The rows below come in pairs that one turn or mirror swaps. Which row does each named row swap with?
The rows were stretched afterwards, more along some directions than others.
z_319: [ -3   4   6  11  -2  10   7  -6  -2   0  -2   2  29  -4  24  13 -17   4
  15 -24]
z_594: [-22  -2  11  20   1   3 -21   5 -18  20 -22  18  -9  -2   4 -25   2  11
  16  16]
z_810: [  8   8   2 -12  -7  -5  -3 -13  21  -4  18 -17 -17  -4  -2 -24   1  -8
 -26 -18]
z_986: [  2  -4  -7 -25  -1   0  -5  10   5  12  23 -24 -28 -12  -8  -8  -6 -25
 -20  -5]
z_992: [ -2  -3  27   5  15   7   1  -3  -2   9  -7   5 -16   6  10 -17  -8   2
  25  12]
z_614: [ -8  -3  -9  -3   1  -9  -2  -4 -21   8   8 -17  15  -2  -2   6  -8 -12
  -4  15]
z_788: [ 14  -1  -2  -7   4   0  -8  -2  23  -3   9 -19   2   1 -11  16   8 -15
 -28  -3]
z_418: [ -9   5  18  -2  -5  -3 -13   8  13  17   1   5  -7   0  -1  -1  34   1
 -19  -5]
z_739: [  5 -17   2  10   7  -7  21   5 -10   7   0  -4  18  -5  18  13   3   1
  18 -12]
z_716: [ -5   1   1 -15   3  12  -7  32  16 -15 -15   8 -21  19  -7  -7 -38 -13
   2   8]
z_758: [ 22 -14   7   2  -4  -7  15  -1   3   4  -4   3  16  -2   3 -10  -9  -4
   8   5]
z_192: [ -6  -8 -16  -1 -12 -11   0  -6 -18 -12  17   3  26 -16  19  -5  -8 -20
  -4  -9]
z_474: [ -8  -6 -14 -21  11   5  -9 -17 -27  -9  -8 -11   8   9  15   8 -11  -6
  -8  -5]
z_563: [-43  20   4   5   0   0  -9  -8 -35   2   4   9  -2   0  18 -22  -2  -5
  17  17]
z_5: [ -7  -6  -8 -33 -20   4 -12   7 -19   7  -8  12  11  -2  15  -1  -5  -9
  -6  -9]
z_242: [ -3  26   1  -1   1  10  -4  37   1   8  14   0 -10 -15  11  -9 -18 -12
  -3  -7]
z_415: [-23  -4  10   2  16  12  20  -2  -3   1  -2  12  -5   6 -12   7   8   7
  29   9]
z_318: [  4  -5   9   6 -10  -1 -10   8   2  25  10  -6  -3 -24 -10  12  20   0
  -5 -19]
z_673: [  2   1  16  -1  14  16  10  -6  -4  -4 -29  12 -14  13 -12  -7   1  28
  12   1]
z_277: [ -7  -1   2 -17   4   6   3 -51  -3  -9   6 -23   1   9  10 -10 -11  -4
  -9  -4]
z_509: [ -9  16  16 -20  12  -7   1  38  -1   2   2 -17  -5   7  10  10  -7  -2
   1 -12]
z_341: [  1 -19 -13   0 -10  12 -10  -6 -14  13   6   7  16 -17   9  -3   7   0
  10 -25]
z_118: [ -4  16  27   3   0   3  -7  -8   4   9  12   3 -15  -1   0 -10   3  -3
  -1  13]
z_275: [-10 -17  -5  16   7 -15  -2   0 -11   7   2 -15   1   0 -30  -4  16  -5
 -12  15]
z_256: [  5 -15  -2 -18  -2   1  -3   1   7  -7 -21 -12 -12   9 -20  -8   5  -5
 -27   1]
z_427: [-44   3 -14   8  -9   6 -31   0 -22   0  -4   1 -11   4  -5   0  -8   8
 -10  -7]
z_496: [-22 -12   7 -16   2  12   7  -5 -11  26  11  14  13   1  29  11  15  -2
  19   5]
z_724: [  5   9  30 -24 -11 -10  -8   1  11  -8  -9   1  -2   5  18   6   4  -3
  -6  -4]
z_755: [-32   4 -15 -18  -1   5 -17  15 -33  11   5   4  -4  -7  23  -6  -1  -5
  -8 -19]
z_148: [  8  -2  -2 -25   2  -5   2   7  26 -19   1 -11 -26  18 -11 -23 -19 -20
 -28   0]
z_328: [  2  -5 -23   9 -18 -14 -12   3  12 -10   1 -15  -5   4 -16 -21 -10 -18
 -37   0]
z_957: [-15  -4  -5 -12  -9   2 -26  34 -17   7 -22   7  14  12  -1   3   0   0
   0   0]
z_668: [-38   6  -7  -4 -13  19 -19 -14 -31  -7 -19  27  -6   3   9  -4 -10  14
  12   5]
z_226: [-14   0   0 -24  13  19   8  22 -11  -7  -3  10 -14  12  -5  14 -30  -1
  15   2]
z_582: [-10 -14  -5   1   2  16   1  22   0   5 -17  28  -1  -3   4  -3 -18   4
  25  -2]
z_672: [-10   7   0 -13  16   8   9  13  10  -8  14 -33   3   3  -2  32 -26 -11
  -2 -17]
z_416: [ 14  12   5  -1  -4  -1 -14   9  18 -19 -12   6  -9  14   2 -33  -4  -2
 -14  -8]
z_511: [  4   4   2  -2  -9  -4  -5   5  -9   7  20 -14   8 -32  31  -4   0 -22
 -10 -23]
z_927: [  0   6   3  -6  25   5   0  52  -8   2 -11  -5 -10  15   2  -7  -9  -1
  14  -3]
z_84: [ 11  -8 -16  18  -3  -5  -1  23   4  -8   1 -14  -1 -10 -27   2 -32  -4
  -7 -13]
z_572: [-13 -14 -21   4  13  18   5  -1  -9   5 -10 -16  -2  12 -24   1 -22   5
  -2  -9]
z_670: [  0  17  27   4  12 -16   1  22   6   3  12 -17 -14  -3  15  -5  -2 -11
  -2  -6]
z_111: [-21 -16  11  -2   4   3  -3 -14 -18  14  -3 -11  16  -1   1  12  16   3
  19   7]
z_822: [-22  -3  13   0   8  21   8   6 -16  33   5  17  -3  -9   9  11  20   5
  31  18]
z_482: [ -2   2  16   4  11   5  11 -25   9  -2   6  -4  -8  -1   4  11   5  -7
  14  16]
z_663: [-26 -12 -26 -17 -16   9 -15 -18 -23 -11  10  -7  16 -10  13  -3 -20 -16
   1 -12]
z_723: [-22   2  -6 -20  10   9  -2 -14 -18 -15 -14  -1 -11  20   5   1 -21 -11
   7  26]
z_813: [ 11 -17 -13   5  -4   0  11 -26   4 -13   8  -8  18 -11 -14  19  -9   2
  -1 -15]

z_670 pairs with z_148
z_118 pairs with z_226
z_614 pairs with z_813
z_84 pairs with z_758
z_582 pairs with z_594

The rows below come in pairs that one turn or mirror swaps. Which row does each named row swap with?
The rows were stretched afterwards, more along some directions than others.
z_505: [ -7 -11  -7  11 -17  16  19 -32  -6   5   3 -17 -34  19 -13   3]
z_635: [ 10 -19   0  -4 -11  -8  15 -34  13 -28   4 -31 -18  10   0  15]
z_659: [ 13  -2 -10  19 -10   6  18 -19  13  -2  -9 -27 -28   9   1  16]
z_95: [ 10  -7  10   6  14  -9  11 -18 -20  -2  32   7  27  30  14  13]
z_827: [  1  -2  15  40  17   0 -12 -10   9  27  19   1  25  24   1   8]
z_812: [-18   4  29  44  23  22   8 -20 -24  36   7   3   4  11  -9 -22]
z_476: [  9 -13  -4   6  -4  -3   3 -12  15 -20   6 -36 -29   8 -17  -4]
z_494: [-14   6  -1 -10   6  12  -4  32   8  26   7  12 -15  -1 -20 -21]
z_300: [  3 -13   2  25  19  20  10 -49   0  31  17 -36 -20  -9   0  -9]
z_445: [  0   2 -14  47  -6 -12  25 -61 -10  -7  -9 -21  13   3   6 -21]
z_348: [-13   5 -10 -11  -7   7  -2  20  10  17  -7  -2 -11 -11 -24 -13]
z_324: [  2 -13  -5   8 -19  17  25 -34  -2 -12 -12 -32 -37  23  -6  22]
z_507: [14  4  9 13  7  5 -4  1 -5 42 13  4 28  5  7  1]
z_358: [-12  10   6   7  -2   0  -4  10  19  34  17  -2 -21 -19   0  -7]
z_512: [ 12  -8  -5  -5  -2  -4  -4   0  19 -18   8 -35 -23   1 -17 -10]
z_276: [  0   1  19  41   8   2   5 -32 -22  33  -2  -6  42  17   7  -1]
z_253: [ 40  -7 -34   3   2 -21  31 -43  -8 -33   8 -16  14   7   8 -13]
z_3: [-27  -5  27 -16  14  18  -7  16  -5  37  -6  -3  -6   6  -5   8]
z_547: [  5   6  14 -28   0  -1  10   9 -15  31  15  19  33   2  17   7]
z_925: [ -1   8 -24  -1 -14   5  10 -22  -2  -1 -25 -25 -15 -29 -12  -7]
z_789: [-11  -1 -11  32  19   3  14 -22  -1   9   2   4 -26   8  -6 -29]
z_131: [  7 -12  -3   1 -16  17  24 -25   5 -13 -13 -33 -39  14  -7  23]
z_820: [ -1  11 -11  35  12  -4   8 -37 -21  31   5  17  31  -4  14 -34]
z_376: [ 12  -2   8 -32  -3  -1  22  -9 -21  18  14  16  25   6  20   9]
z_693: [ 17  -1 -16  12   2  -3  27 -56 -17  -1  26 -26  -6  -2  18 -10]
z_926: [  8 -14  -2 -31  38  18  -1 -11  -1  -4  25 -27 -13  -4  -8  -4]
z_425: [-21  -3   4 -31  10  -6  -2  10   0  10  -1   1   8 -11  -8 -10]
z_968: [ 17   3 -29 -20  -6 -34  19 -12   0 -17   7  12  29 -18   0 -24]
z_531: [ 22  -9  -1  -2  21  15  21 -21 -24  -2  14 -17  -4  18   0  -5]
z_420: [  6  -3  -6  33   3  -6  12 -49 -29  19   2   7  39   8  21 -16]
z_258: [  6   2 -16  43  -9  -7  26 -65 -15  -7 -15 -29  18   6   7 -15]
z_296: [ 15 -10   0 -31 -10 -10  35 -30 -12 -10   7   1   8   5  19  18]
z_203: [ 17 -21   7 -29  18  24  17 -39 -21  -6  21 -43 -13   2  -4  -5]
z_855: [ -9   6 -17 -15 -11   5  -3  11   9   8 -11 -13 -12 -20 -22 -13]
z_205: [-10  -9   8 -19  -1  16  19 -38 -11  13  10 -25 -12 -10   7  -8]
z_94: [ 38   1 -37   0  -5 -31  29 -33  -9 -26   6  -5  27  -6   8 -18]
z_782: [ 26 -12 -26 -23  24 -11  -4 -25   4  -4  18 -10  24 -20   9  -9]
z_596: [-24  -4  30  -8  14  17  -3  12  -7  36  -5  -4  -3  20   0  12]
z_450: [ -6  -8   7 -23  -4  21  18 -37 -16  10   9 -30  -8  -4   3  -7]
z_784: [ 20 -10 -15  -9   2  -4  24 -53 -29 -12  22 -32   4  -6  17  -7]

z_131 pairs with z_348
z_253 pairs with z_547
z_812 pairs with z_300
z_450 pairs with z_258

The rows below come in pairs that one turn or mirror swaps. Which row does each named row swap with?
The rows were stretched afterwards, more along some directions than others.
z_499: [ 22  -9 -16 -16  15  17  29 -21  16 -12  -2   0 -11   8  17  32  -4   9
 -10 -19  -6 -15 -15]
z_793: [-18  13  19   9 -24 -14 -14  16  -8   8  -5  -7 -14 -25  -5 -19   8   8
  -3  12   4   9  17]
z_475: [ -9   8  12   8 -40 -14  -7  11   2   3  -7 -12 -10 -22  -4 -15   6   8
 -14  17  -9   6   6]
z_727: [  2 -10  17  -8  19  -3  -3 -12  -2   8  17  15  -4  22  -2   7 -15   3
  10  -7   6   3   2]
z_330: [ -9 -11  16  -2  18  -4   0 -17  10   4   3  25   0  19  -7   3 -10   4
   8 -11  10  11   8]
z_938: [ 25  -9 -16 -15  10  27  26 -23  17  -7   7  -2 -10  13  22  29  12  11
  -6 -15 -10 -12 -27]
z_130: [  6   4 -11  14  -3   4  -4   0 -16  -8 -18   1  13  -2  -8  -4  15  -3
  -3   7   3   4   5]
z_292: [ -2  10  20   5 -29 -16   1   7  -3  -4  -5 -14 -13 -14   7  -3   7   8
 -10   8 -10  -1  10]
z_533: [ 13  -3  -7  15 -14   9  10   1  -9 -19 -19  -5  15   4   3   2  14   0
  -4  12   0   2  -9]
z_665: [  6 -11  12  -6  19   9   8 -16   6   1  16  21   7  30   6   6 -17   5
   6 -10   3  -3   5]
z_743: [ 16  -5 -22 -15  15  13  19 -22  13  -6   1   1  -7  11  20  25   0  12
  -4 -17  -5  -9 -19]
z_652: [ 10   4 -18  11  -4   1  -4   1  -9 -12 -22   2  14  -6  -9  -4  10  -1
  -5  11  -1   5   4]
z_92: [ 24  -3 -20 -18   8  14  26 -15  15  -7  -1  -2  -4   6  19  33  -1  15
  -5 -21 -13 -12 -22]
z_966: [  7   2 -10  13  -5   4   2   3 -11 -10 -21  -1   1   0  -7  -5  12  -8
  -5  12   4   9   2]
z_180: [-12 -15  18  -5  16   0   0  -5   1   3  13  11   4  20   2   1 -17   1
  16  -8  10   8   2]
z_213: [  9   6 -16  13 -15   5   3  -1 -13 -11 -21  -4  11  -9  -6  -5  10  -3
  -6   9  -6   7   1]
z_678: [ 10   2  -9   6  -4   2   4   6 -16 -13 -18   0  11  -9 -12  -2   6  -5
  -6  15   4  -3   2]
z_821: [ 10  -3 -12  14 -10   8   6   4 -10 -12 -21  -6  12   1   0  -7  16  -2
  -3  11   0   1  -2]
z_182: [ 25  -6 -17 -19  14  18  20 -21   8 -11   7  -7 -13  14  20  33  -3  15
   3 -13  -8 -15 -22]
z_943: [ -1 -10  12  -7  22   5   9 -17   0   4  15  19   2  24  11  12  -9  -3
  11 -13   0   8   4]
z_671: [  4   4 -14  18 -10   4  -2  -2 -10 -17 -20  -1  11 -10 -10 -10  14  -2
  -2  12   1   5   5]
z_936: [ 17  -2  -9   8  -4   8   3   0 -11 -14 -20  -6  16   4   2   6   7  -3
  -8  11   0  -4  -7]
z_250: [ 12   5 -14  16   1  -1   0   1 -13 -10 -22   3  13  -2  -6   4  12  -4
  -6   5  -7   8   6]
z_791: [-18   9  22  12 -32 -13  -6  13  -4   1  -5  -7 -13 -20   1 -13   0   7
 -10  12   1   4  12]
z_56: [  3 -11 -10  10  -9  12   8  -1 -15 -25 -21 -18  18  -2   1   7   5   0
   0   8  -6   0  -9]
z_332: [ -7 -12  14  -3  19  -2  -8 -15   5  11  12  22  -4  15  -4  -2 -12   0
  18 -10  15  12  13]
z_544: [ 17  -4 -24 -15   7  23  20 -15  17  -5  10  -2  -5  12  30  26  10  13
  -6 -12  -8 -10 -29]
z_413: [  4   1  -9  14   0   3   0   4 -13 -10 -20   3   7  -1 -11  -5   5  -8
  -3  14   6   5   2]
z_731: [ -5   8  21   8 -40  -6   2  14   5   0  -8 -10 -12 -14   4  -3   1  11
 -18  15  -5  -1  -1]
z_188: [ -1 -15  12  -4  20   1  -2  -9  11   2  11  18   2  19   0   9  -9   0
  12 -10   2   9   2]
z_550: [ 21 -10 -17 -20  22  18  27 -26   3 -11   2   1  -3  14  28  31   3   9
   0 -18  -4 -18 -13]
z_21: [ 25  -3 -19 -20  10  17  25 -23  18 -10   8  -2  -7   8  22  30   5  13
  -2 -17 -12 -11 -23]
z_363: [-11  12  24  10 -26 -14  -5  10  -3  -3  -9  -9 -13  -9   2 -10   5   4
  -9   8  -4   5  14]
z_729: [  3   8  22   2 -23 -18   7   9  -6  -5  -7 -13  -1 -10   2   5   3   7
 -16   6 -11 -12  11]
z_946: [  1  -6  13  -1  20   4  -7 -14   9   9  17  19   1  24  -2   0  -9   5
  12  -4  11  14   9]
z_905: [ 11  -6 -11 -13  21  16  24 -18  14  -5   3  -2 -12  13  15  18   5  16
  -4 -11   1  -6 -15]
z_958: [ -7  10  15   2 -28 -10 -10   9  -6   8  -7  -7  -8 -19   1 -11   5   7
 -12  10  -4   3  14]
z_528: [-10  13  19   9 -27 -18  -9  11  -2  10  -3  -4 -12 -22  -9 -19  11   6
 -11  12  -1   4  16]
z_23: [-12  13  22   5 -34 -12  -6   8   0   1  -8  -4 -14 -23  -4 -12  -2   5
  -9  10   1   9  16]
z_243: [-14  -7   9   2  21  10  -9 -16   3   4  14  25  -5  13  -2  -6  -6   1
  16  -4   6  20   6]
z_436: [ 18 -13 -16 -21  12  15  17 -19  18   0  -4   3 -11   7  12  18   3  13
  -1 -11   1 -10 -19]
z_469: [-13   6  26   7 -31 -10  -7  11  -7   1  -5 -13  -7 -15   7  -6   2   7
  -9  14   3   1   8]
z_621: [ -4 -11   8  -5  19   4   1 -13   9   8  11  21   0  21  -4   6 -14   3
  12  -5  10  10   5]
z_874: [-12  10  12   9 -41 -10  -9  11  -5   1  -9  -9 -10 -25  -1 -11   5   6
  -6  11  -7   7  11]
z_33: [ 27 -10 -24 -15  -6  23  30 -20  13 -13  16  -7 -11  16  27  29  12  17
  -7 -11 -12 -16 -37]
z_801: [ 12  -2 -16  11 -11   7   9   4  -7 -14 -24  -7  14   2  -1   7   9  -4
  -5   6  -4  -1 -10]
z_762: [ -8 -10  11  -4  13   2  -1  -7   5  11   5  24   0   9  -6   3 -17   2
  15  -9  14  14  11]
z_546: [-14   0  20   2 -32  -4   0   5  -3  -6  -9 -15  -6 -25   3  -2  -3   4
 -10   8 -10   3   9]
z_886: [ 24 -13 -17 -13  12  20  24 -25  13  -8   7 -12  -9  23  29  30  14  20
   0 -14 -18  -9 -25]
z_585: [ -8 -16  15  -5  13  10   0 -12   4   0  12  10   7  27  11   8 -13  10
  13  -4   5  11  -3]
z_632: [-12  12  18  13 -40 -12  -5  12   0  -4  -7  -7 -13 -18  -5 -13   4   9
 -16  13  -6   9   8]
z_403: [ 18  -2 -16  12  -7   5   5   0 -12 -17 -17  -7  13   0   0   1  12  -2
  -4   8  -5   1  -7]

z_33 pairs with z_665
z_56 pairs with z_546
z_729 pairs with z_678

